One turn moves every row onto another: examples first, then more rows asked
Salu: [ -3  -1   1   0  -1   0   0  -2 -11   1   3   1  -2  -2   2  -5  -1   5
  -1  -8  -4  -2  -3   5  -1  -2   1   2   9   0 -26   1  -7   4   4  -1
   1  -1   3]
Fid: [  2   2  -7   0  -8   2   9  -6 -12 -10   8   5   2   3  -2  -1  -1   3
   9  12   0  -2  -3   3  -3  -3  -4  -2  -2  -2  -3  -3  -4   4   1  14
  -3   3   6]
rer: [-1  0 -1 -6  1  0 -1 -2 -1  3  6  0  5 -2  0 -4 -2  3  0  9 -4 -2  1 -2
  3  1  2  4 -3 -1 21  3 16  1 -2 -1  0  1  4]
Pizif: [  8  -7   7   2  -1   1  -7  -2   6   0   3  -1  -6  12  -8   4  -2  -3
  -5  -4   0  -3   7   1  -1 -16   3   3   1   3   9   1   2   5  -4  -6
  -2   6  -6]
rozud: [ -4   2   9   3   4  -3  -2  -1   0   9  -3   4  -5   0   0  -3  -1   0
   1 -23   4  -5  -2   6   1  -2  -4   4  -7  -1   3   7   6   2   1   0
   4 -10   5]
das: [ -1   1  -3  -5   2  -4   4   5   6  -6   1   4 -14  14   2  10  -1  -8
  -2  -5   4  -2  -6  -2   0  -8  -5  -3   4   2  10  -4  -3  -1  -4  -4
  -6 -10   6]
bunip: [ -4   1   8  -7   1   4  -4  -3   6  -8  -6   6   1  -3  -3  -3   0  12
 -14 -10   6  -1  -2   8   1  -2  -1   3  -3   1  -9   7  -7   0  -2  -2
  -5  -1  -2]
kos: [  6   0  -7  12  -5   9   7   4  -6 -12   0  -5 -11   8   3   2  -3  -4
  -1   1  -9  -4  -3  -5  -4  -3  -3  -4   2  -5   0  -4  -5   3  10  -8
   2  -3   3]
bop: [  1 -14   5  -7  -2  -3   3   1  -3   2   5  -1   3  -3  -6  -4  -8 -14
   0  -3 -11   1  -2   2  10  -2   1   9   8   1   0  -5  -1  -6  10  -3
   0  -8   6]
Lofab: [ -8  -3  -4  11   8  -5   2  -1  -8  -3   5   0  -7  -8   1  -5   1   6
   3   7   3   6  -5  -3  -3   1   8   0  -4  -6  -6  -3 -14 -12   7  -2
  -2  -3   1]
lanar: [ -9   0  -3  -2   1  -9   3  -7  -2  -3  -5  10 -10   8   1  -7   5  10
   8   4   4   0   1   0  -5   4   4  -3   2  -6  -4  -2  -8  -1 -10   4
   2   2   2]
naz: [  0 -12  -3   2  -6   5   0   4  -1   0   6  -8   7  -1   9  -5  -2  -2
   9  -5  -3   4   2   4  -5   5   1   9 -12   0   3  -5  -1  -9   9   2
   4   3   9]
gudo: [  3   0   4   0   0  -1  -2   0  -2 -11   2  16   4   6  -3  -2   4  -4
  -7 -10  -4  -1 -10 -10   2   0   6  -7   0  10  -6   2   0   0  -3  -4
   1   2   4]
fune: [  8   4   9   5   5  13   1  -1  -2   7  -1  -5  11   6  -1  -1  -4   1
  -4  -4  -6   2  -7   0   1  11   3  -5   1   3   3 -10  -3   0   2   1
   6  -1  -4]
mopa: [ -7   6  -6   0  -2   5   3  -6   1  -2   3  -3   1  -2   3   2  -2 -12
  -4 -11  -7 -10  -5   4   3  -6   1   1  -2   3   3   0 -11  -3   0 -10
 -12  -6  -3]
libu: [ 4  2  3  8  3  3 -4 -1 -6 12  4  0  2  1 -2 -1 -1 -5  1 18 -5  6 -6  5
 -2  2  3 -1  6  0 -6  3 12 -4 -2  0  0 -1  1]
Natad: [ -3  -3  15   2   4  -2  -4  -3   0   6   4   1   3  -9   3  -1   7  -8
   7  -3   8   6   3   6  -4   4   1   6  -1   7   8  -4   0 -12  -3   3
   0   7  -4]
Gadu: [  7   4   9   2   3   0   6   4  -4   7  -5  -1 -10  -1  -4   2   4  11
   3   7   7   2  -4  -3  -3  -1  -9   4   7  -1   3  -1   8   3  -8   8
   2  -4   6]
Mene: [  0   3  -5   2  -2  -5   4  -2  -5 -12  -4  -2 -12 -12   2   1  -3   1
   2   8   5   6  -3   3  -2  -8  -6   4  -7  -2   7   8 -14   4  -1   0
  -2   1   4]
Gof: [ -3 -12  -1  -6  -1  -3  -4   3   2   0  -3 -11  -8  -3  -2  -3   1  10
   5   1  10  -1  11   5  -7   0  -1   9   3  -4   8   0  -7  -4  10  -1
   4  -2  -4]

bunip goes to naz
bop goes to Pizif
Mene goes to Fid
And these:
kos goes to Gadu
mopa goes to rer

